Rows are one point carried round by a steady rotation, each followed by how many steps it has turned.
The counts run from 0 to 318.
[-13  20  -5   3  16  -4   2  19  11   7  21   3  -3  -2 -14 -15   6   4
   9  -2   2  36   1 -34 -20  13 -15   6  24   8 -14   5  13 -24  14 -28
  -2 -24   9  -1 -28  -2 -14   9 -25   0   9   8  -9  -8   4   7  23  -6
 -27   3 -22  20   8 -17 -10  24   4]
28
[-14   5  11  -4   7  -7 -16  11   6  17   9  -6 -24  -8 -22 -20   5 -10
 -16  -3 -17  -2 -11   5  -1   2 -26  13   6   8   0 -13   8  -8  30 -33
 -12 -18  28 -22 -20 -13  -1  13 -22  16   2   2 -18  26  17  -7  10  -2
  21 -17  -7  23  -2  19   8  30  13]
276
[  6   9  17  32  -3  24   1  11  20   6  24   1 -27 -20  -6  14  12 -13
 -28 -13  -4  14  -5   0 -20  31   4  -8  -8  44 -13 -21  -7   3  -9  -1
  -8  -6  19  30   5  -9 -21  11 -31  12   1   2 -13  11  10   4   2  -8
 -15  16 -11  25 -16  -2  10   5   2]
2
[-10  -2 -27  -6   7  -4 -18  20   0 -17  16 -10 -30  19 -10 -19  16  -8
   0  -1 -11  21   5  -9 -24  17   1 -21   3  -6   2   8   9 -12  14  -6
  13 -28  25   1 -12 -20   5  -7 -26  19 -10 -14 -40   1  -6  -3  -4  -8
  -2  -4 -28  33  -9   3 -10  10  15]
164
[ 23  -6  -5  18  13  -5  10  -1  -8   9  30  14   7  10 -31 -19 -18 -22
   0 -14  -3  17  27  -6  11 -16   8  24  13   6   5  -7   1   1  11 -16
 -19   7  -6  23  17   8   7  27 -11  18 -18   2 -13  35   4 -10   0  -8
  15  -7  21  39   2  13 -12  13  -7]
99
[ -8  10 -15   1  11   8  23   0  22  21  14 -10 -21 -31 -10 -20  19  -6
  -6 -20 -10  -4  20   5  10  20  -4  36 -28  -1  10   5  24 -20  -1  -3
 -10  -5   7  -7   0 -21   2  38 -14  -4  -5  25 -10   4  14  24 -14 -15
   1   6  28  15   0 -21 -11  17  -5]
126
[ 12  -2 -30 -11  18  11 -12  12  -9   5 -14 -19  19  24 -15 -28   9 -14
  -7  -4   4  30   7 -10 -15 -19  14   7  15  -7   5  28   3 -11  13   6
  -1 -10  12  17  10  15  10  18  -3  14  -6  11  11  23 -24  -4  -8  13
  -9  -9  22  14 -11   6 -26  36  32]
70
[ 22  15  25  10  22  16  -8  -2  -9  15  17  -3 -21  -1 -15  15  26 -20
 -17 -47   3  28  -3 -14   2 -23  -6  12   0   5   2  11   6  -3  -3 -17
  -6   8  16  18   4   5  -8  18 -13  20 -20  13  12   7 -15 -10  20  12
   4   4   1   5  -5  -6   0  15  34]
218
[ 24  33 -21  11  14   2  20   9  12 -20  22  -8 -17  -5 -19  -7   6   2
 -21   0   2  14   4 -11   6  28  -1 -17 -10  18 -20  -6 -10  12  -6  16
 -22 -15  12  27  11 -13  29  -1  -7  -5  -2   1 -33  14  -6   7   7  -4
 -10  -2  20  30 -25 -17  -3   3  11]
314
[ 16  -5  11  20  16  12   3   8   3   9   5   2  10  -5 -19  -8 -11 -37
 -28 -25  -7   0  17 -10  -2   4  30  15   9  16   6  -3  -9 -17  -2  13
 -30  10  11  16  15   2 -15   2 -20   7  -1  20  16  19 -10 -14  12  -8
   8   6  10   7 -11  10 -22  44  33]
234
[  2  38  16  12  32 -21  -6   5   7 -21  -2   0 -20  -7 -19   1  -1  -1
 -15 -13  12  26   4 -30  -7   9   6   3  15  15   7   9 -17  -2  10 -22
 -25   0  16   4 -14   8  23   4 -18   6  11  19   3  -7   2  -7  25  -3
 -10 -18 -15  16  -2  -5 -21  19  21]
198
[ 45   9   2  22  12   8  -8   3  -9  14  -4 -20   7  -8 -18  -9  -8 -18
 -32 -24   3  15 -12 -18   6   8 -14  -2 -23   8   3   6 -13  22  23 -12
   8  -4  27  25   7   6  10  32  -2  32 -14  -2 -15   8  -9  -2 -14  10
 -10  -1   2  24   4   1   8  10  17]
84
[  8 -21   7  22   5   2   7  21   5  16  19  14  14  -2 -29 -30 -20 -22
 -13  -2   0   0  13  -3 -23  -7  -8   7   7  20 -18  -7  15 -13  25 -18
  -4 -13  23   2 -12  13 -12   1 -11  18 -14   5 -27  18   5 -21   2  -1
   0   4   7  26   3   0  13  41  -6]
258
[-10  31 -30 -12  22   0   0   8  -3  10  15   8 -23  14 -18  -2  27   1
 -10  -5  -3  15   6   7   1  10 -23  13   9 -11  -1 -15  10 -10  -4  -6
 -17 -18  21  -4  -4 -13  21  25  -2 -15  -4   7 -33  16  -1   4   1  -4
   2  -6  34  14 -28  -6 -15   7  18]
297
[-11  18 -10  -4   2  18 -17   1  25 -12 -10 -26 -31  12  -3  -9  16   8
 -23  20  -8  10 -34   4   1  24 -12  -6  -4  24  -7   6  -2  -4   0   4
 -17 -14  35  18   5 -20  20  25 -11  13   1 -10  -4  30   6  12   5   6
  -4   0   2  16 -25  -5 -10  -4  23]
307
[ -9  46 -16 -10  33  -8   1  10  13   6  10  -4   1   3 -14  -5  19 -17
 -25 -19 -12  21   3 -21  -9   1  -5  11   6 -24   2   1   5 -12   9  -5
 -14 -23   9  -3 -34   3   8  -3 -15 -28  19  20  -3  -4  -6   4  14   3
   7 -13   8  11 -11  -4 -22  20  27]
45
[ 19   7   9  40  18  23   3   3  24  -7  14   8  15   9 -13  -3 -23 -25
 -47 -16  -9   0   3 -19   8  10  20   7  -6  14  -2  -4   1 -14  -5  22
 -17   4  18  29   5  13  -4  10  -7  -9   6  13  17  11  -9   0   5 -12
   4  10  26   3  -5 -18 -14  18  17]
232
[ 24  13  -6  16  10   5 -17   2  -6   4 -14 -13  24   0 -20 -35 -13 -11
 -24 -11  -6   7  11 -29  14  19 -13  -5  -4  -2  11   9 -13  -7  22 -10
 -11  -3  23  13   2   2  25  26   5  25   8  -4 -22   6  -5 -13 -11  -4
 -22  -8   3  17  -4  -4 -32  26  13]
86
[  7  -2 -11  15   6   5   1  24  14 -20  13 -10 -39  -1  -1 -16  12   3
  -2  17  -4  33 -26 -24 -23   7  19  -9  17  34  -8   3  17  -2   6  14
  -1   0  13  18   6  -3 -10   1 -24  13 -10 -14   2  17  10  16  -3   1
  -9  -3 -25  39   3   3  16   3   2]
171
[ -3  -7  -8   8   1  20   2  13  37  -1  17 -10  -5 -14   7 -33  31 -14
   5   1 -14  15   0   5 -23   9  17  13 -10  21 -12   8  28 -21   1   0
  -9 -14   2  16  -6   2 -20   4 -43   6   7   3  19   4   3  14 -11  -3
 -15 -13 -17  30  -4   1  -4  22   0]
13
[-10   2 -16  18   8   9  -1  11  35 -13  42  20  -6  12  -7  -9  -6  -7
  -1   0 -24  31  10 -16  -6  15  21   5  16   6  -1 -11  21 -24 -10  11
 -12 -22  -7  13  -8  -3 -11   1 -37 -21  14  -5  11   1   3  18   3 -23
   1  -9  -4  33   2  -5 -18   4  -4]
16
[-13  15 -32 -15   9 -11   2  14  -6   8  19   5 -26  21 -32  -6  17   5
  -2   1   2  21  13   1   3  -5 -23   7  12  -9 -10  -8  13 -17  -3  -5
  -9 -43  20  -3   2 -11  22  19  -4   0 -19   1 -37  16 -13   3   6   0
   8  -1  27  20 -19   2   1  13  26]
298
[ -9  -2   3   7  -4   9 -11   1  12  31   8  -5 -14  -5  -7 -20  13  -7
 -15 -20 -18  -2   9  -4  11 -18 -27  22 -13   6   4   5  25 -26  22 -21
   5  -3  34  11   3   7   6  49   1  29 -10 -13  -4  11  16  -8 -10  -8
  -6  -6  -5  17  -5   1 -11   1   0]
107
[ 28  18 -26   9  25  14   9  10  -6   1   3 -12  21  15 -26 -17  -1  -8
 -20  -9   9  35   8 -28  -3  -6  -7   7   3 -13  -3  21  10   0   5  18
   1 -13   8  25  -3  16  15  19   4  -4 -11  10  -3   5 -29  13  -8   5
 -15   4  36  14   0 -21  -5  20  11]
68
[  5 -12  -2  18  11  27 -25   1   1  17  12   2  20  19  -8 -34  -7 -18
  -6 -10 -26   8   6 -17   6  22  -1  12  13 -11  18  10  21 -39   6  -9
  -1   1  15  -2  -6 -10 -15  23 -15  11   7  -1  -2   2 -10 -10  -4 -10
   0   1  -8  10  -2  -7 -34  30  16]
245
[  9  -5 -21  -9   4  18 -18   1  -4   6  -9 -22  12  34 -11 -27  15 -24
 -17  -2  -1  20  -8  -2 -13 -30   4   3   0 -11   5  25  11  -8  16  15
   0 -15  16  21   4  21  12  20  -6  19 -13  -3  18  24 -21  -2 -13  16
   2 -16  18  11 -13   9 -16  22  32]
71
[  4  19  10  27   6  16   3  12  17   4  18   0 -11 -25 -10   8  12 -10
 -25 -13  -1  13   4  -4 -15  40  -3  -7   0  40  -3 -25  -9  -7 -15  -7
 -13  -7  16  23   0 -14  -8   9 -26   5  14   3 -23   0  15   2  -1 -17
 -32  13  -1  16 -24  -5 -12  13   0]
3
[ 24  25 -19   8  19  18   8   6  -5  -1   3 -19  15  10 -24 -15  12 -13
 -36 -19   7  23  -2 -20  -2 -23 -15 -11 -10  -6  -9  13  21   0   7  24
   4 -11  17  25 -10  18  21  12   7  -4 -11   4 -10  10 -19   5 -16  15
 -12  -5  31   9 -11 -15  -2  21  14]
67
[-13 -13 -10  -1   9  26  -4  -7  17  10  13 -20 -27  -4 -13 -15  19  -7
   1  -7  -6   8  -8  14   0  10  -5  20 -26  11  18  17  20  -9  -1  -6
   2  -2   1   0  -4 -35 -11  43 -22  13  -6  15  -9  18  16  33  -5 -12
  19   9  26  13  -2 -17 -12   1 -11]
131
[ 26  -1   3  26   5  21  -6   1  12   8 -17 -23  13 -15  -6 -41  -6 -10
 -21   0  -8   2  -8 -18  12  11  -1  14 -10  18   2  24  11  -5  24   0
  -9   9  19  20  11  13  10  33  -4  25  -2  -8  13  16   3   3 -22   2
 -20 -13   4  21   4  -5 -12  14   3]
90
[-24  19   1  -7  -7   6  -3  23  19   9  10 -12  -7  -1   1 -17  19  -1
 -13  -8   0  31  -5 -22 -26 -23 -16 -12   8  18 -15   2  24 -30  22  -4
   6 -24  21   4 -30   6  -8   7 -26   9   4  -8   6   5  13   2  20   4
 -22  -9 -32  14  -1   1   5  19  13]
30
[-11 -18 -11   6  -4  13   0  16  16  31   3 -12   4 -11  -8 -29   6 -18
 -14   2 -15   7   2   8 -15  -9  -2  28  -1  10   9 -16  30 -15  16   8
   0 -12  23  -4  -5   9 -17  33 -18   8   1   7  20  16  12  18 -28  -7
   1 -11  16  26  -5  19   9  28   2]
265
[  5  30  -2   0  19  -7   3   5  12 -18  -8 -12 -11  -8 -22 -17  12  -4
  -9 -16  10  27  29 -35   1 -20  10   3   7  -1  22  19   6 -26   2  16
 -22  -5   9  -1  -3   2  30  10 -11  -2   5  16  16 -10  -4   2   9  -5
 -22 -17  -3  12  -3 -13 -20  35  25]
204
[-15  -8 -29  -8   0   5  19  31   2   2   1 -11 -17  -2 -21 -27   8  -2
   8   7  16  15  16   3 -26  19   7   6   4  17 -10  13   8 -25   4   7
   2 -18  19   1   0 -17  -7   8 -16  18 -17  18 -31  10  -4  13   7 -10
 -20  31  12  16  -9 -20  -4  30   8]
146
[ 25  -4  -3  18  21  13  -4  -2  -7  14  23   1  23   3 -23 -18  -5 -30
 -12 -31 -13  10  27 -11  -1  17  14  14  -3 -13  17   0   2  -9  -2  -8
  -9  -2   0   7  -2 -10 -10  12 -20   7  -5  21 -13  -4 -20 -14  -7 -11
   3   2  15  15  -6   0 -26  46  16]
239
[ 14  -1  16  16  25  12  -9 -12  13 -15  15  -4 -15  24 -16   6  14 -19
  -7 -20  10  26 -12 -12  -5 -39  22  14  -5   6   7  29  13   2   1  -6
 -10   7   6  23  -1   9  -1  19 -19  15 -17  11  36  18  -9   3  19   8
  21 -13   9  17   4 -11  -7   4  21]
212
[  3  -2  10  35   9  29 -18   4   3  21  11   5  15   8 -19 -18 -20 -14
 -25  -9 -23  16  -6 -23   4  20  -7   1  26  19  23 -19   9 -25  -1   4
  -9  15   9   5  -6 -11 -23  31 -10   6  14  -4  -5  18  18   5   7 -20
  -6   6   7   5  -3   3 -21  24   4]
250
[ 15   6 -30   0  29   7   1  11 -14   2  -6 -11  23  18 -18 -25  -1 -10
  -4  -3  12  37   6 -23  -7  -1   9  12  17 -10   3  24   4  -2   4   6
  -4  -8   7  17   6  13  11  23  -1   5  -6  19   5   6 -31   3 -10   7
 -16  -1  29  15  -2  -8 -25  34  24]
69
[ -9 -18 -17  12   3   2  12  22  10  22  17  12  13   4 -23 -32 -21 -14
  -8  10  -9   2  27  -9  -6  -4   1  28  12  -6 -14  -7  25 -29  17   4
  -7 -24  25  -5  -5  12  -7  18 -11  -1  -8   9   3   7   4   3 -10 -11
  -4   2  12  32   8  -1  12  34   1]
263
[-11   0 -25   4   8   4  22  28   6  -4  15  -2 -18   2 -27 -14  -3  -1
  -4   3  16  13  18  -7 -15  23  -2  -3  -1  13 -13   6  11 -27  -1  12
   4 -23  19   2   0 -20  -1   6  -5   6 -16  11 -43   7   2  16   6 -15
 -14  33  22  15  -5 -30  -5  21   0]
145
[-23  -5  -9  -1  10  22  -9 -10  18   0  13 -14 -23  12 -14 -12  13  -7
  -7  -1  -8   3  -9   6   3  17  -7  10 -18   6  27   6  15 -19  -4  -5
  -3  -3   3   0 -14 -35  -4  41 -14   1   6   6 -15  23  22  27   2 -23
  16   6  27   7  -9 -18 -34   3 -11]
132
[ 22  -8   6  11  14   0   1   1  -6  17  15   3   4   0 -25 -18   1 -26
   6 -20  -3  10  13   2   1 -21   5  22   3  15   9  -1   2   4  16 -28
 -14  12  -1  19  13   9  -4  33 -10  27 -20   1 -10  31   7 -18  -3  -5
  12 -17  16  35  -4  20 -15  22  -4]
100
[-10   9  -5  -6   1  14  14  17   4  15   7 -13 -41 -20 -14 -11  31  -5
 -14 -16   2   5 -12   2 -21   7 -10   2 -13  29  -6   3  12 -18   2   0
  -3  -6  25   1   0 -23 -11   6  -6  19 -15   4 -40  19  24   8   7   1
  -6  16   5   9 -23  -8   5  26   8]
142
[ 16  11  -1   6  26   4  -9  13  -5 -18   1  -6  -8  22 -26 -13 -17  -9
 -19   4   4  32 -30 -37  -3   1   3  -6  29  11  -6  18 -11   0  17   0
 -17   0   8   7  -6  -1  -2  -3 -10  10   0   8   2  31 -11  11  37  12
  18   3   6  12  13  -9   0  25  29]
58
[ -2  26  19  12  14 -17 -19   2  20 -26   9 -13 -27  14 -14  13   5  -8
 -33  -9  10  24 -14 -18  -9 -24  -1 -22  -4  21  10   0  -8  15  12 -13
  -6  -9  27  23 -18   8  22  12 -23  16   3  -4   5   9  13   5  12   2
   8 -21 -19  18  -6   1  -1 -14  13]
195
